The rows below fall into families. The same turns and mirrors carry the whole set onto itself and the rows of a family onto each other. For each named row, which other rows are in its family? Write them in the order they are listed.
These 16 rows form 4 families of 4 rows each.
tosid: -146	-222	-315	-203	-196	-29	129	75	-185	307	298	-265	-167	316	61	197	118
zime: -230	348	497	14	-69	-122	-80	62	-91	-319	320	227	103	252	334	131	-46
lib: -267	360	462	-36	-269	-159	-124	62	-131	-357	212	178	232	144	264	123	26
makom: 8	177	294	198	23	-314	-259	265	-15	95	135	139	-295	-45	98	-360	169
lofem: 46	-375	35	-37	-90	234	-143	-254	266	201	-49	228	149	337	-81	129	81
nogo: -219	360	454	-38	-128	-116	-83	86	-276	-264	306	157	209	237	339	136	-37
Reru: 93	251	265	155	-23	-248	-320	207	-77	124	100	107	-184	-88	64	-392	232
dofot: -285	-228	-319	-257	-319	-56	107	50	-67	197	265	-251	-124	285	39	241	158
sipi: 0	-279	-3	-83	-122	281	-228	-309	157	249	-41	293	211	339	-73	189	133
Dapu: -91	-313	-53	-84	-253	180	-252	-256	250	218	-91	249	168	264	-159	166	177
zoza: -153	-283	-272	-290	-248	15	80	117	-157	233	282	-278	-100	388	85	215	150
Tob: 47	-357	-11	-102	-188	275	-251	-203	176	241	-87	215	179	357	-130	145	164
borin: -205	381	488	-16	-168	-85	-185	125	-199	-321	285	211	158	255	289	141	24
ger: -172	-320	-242	-242	-143	-44	195	68	-74	216	303	-272	-161	349	161	172	65
bimu: 23	253	288	144	-84	-276	-362	326	-114	75	122	106	-258	-26	60	-347	246
fif: -32	228	252	90	-172	-354	-303	262	-16	44	61	56	-183	-152	55	-367	263

Which other rows belong to the same family as zime? makom, lofem, ger
Which other rows belong to the same family as tosid? nogo, Reru, sipi
Which other rows belong to the same family as borin? zoza, Tob, bimu

The rows below fall into families. The same turns and mirrors carry the whole set onto itself and the rows of a family onto each other. For each named row, which other rows are in its family? Write them in the order they are listed.
These 16 rows form 4 families of 4 rows each.
gofiv: 777	-170	-25	151	-63	-163	134	-259	-104	18	-283
luta: 423	83	-286	-9	-109	-661	228	195	393	-134	-579
kipon: 629	104	34	-108	62	-514	95	164	419	-114	-690
viduf: 183	-187	-317	-15	72	181	228	24	325	-406	-172
lub: 323	58	-224	161	144	-275	622	-229	-100	-30	-433
biv: 382	33	-249	318	-31	-213	596	-354	100	36	-357
Duru: 353	-124	-5	170	163	258	42	43	244	-463	-295
Fufiz: 337	-70	22	-53	-22	-392	144	129	721	-27	-609
lino: 143	-201	-95	-148	162	83	233	277	475	-275	-355
Fumu: 311	270	-379	157	120	-68	542	-253	134	-263	-411
tifis: 705	-330	70	17	-5	-365	2	53	-75	-49	-360
divi: 587	-225	139	256	-18	-176	211	-142	-105	178	-382
Bibi: 636	-133	33	144	-31	-33	29	299	-134	-59	-341
nobes: 548	52	-97	-157	-37	-310	56	49	737	-186	-548
kaged: 289	100	-352	237	68	-440	403	-353	260	-380	-469
Meke: 235	-162	-72	36	11	200	217	159	640	-186	-307

Which other rows belong to the same family as Bibi? luta, Duru, kaged
Which other rows belong to the same family as Fumu? kipon, viduf, tifis
Which other rows belong to the same family as nobes? gofiv, lub, lino

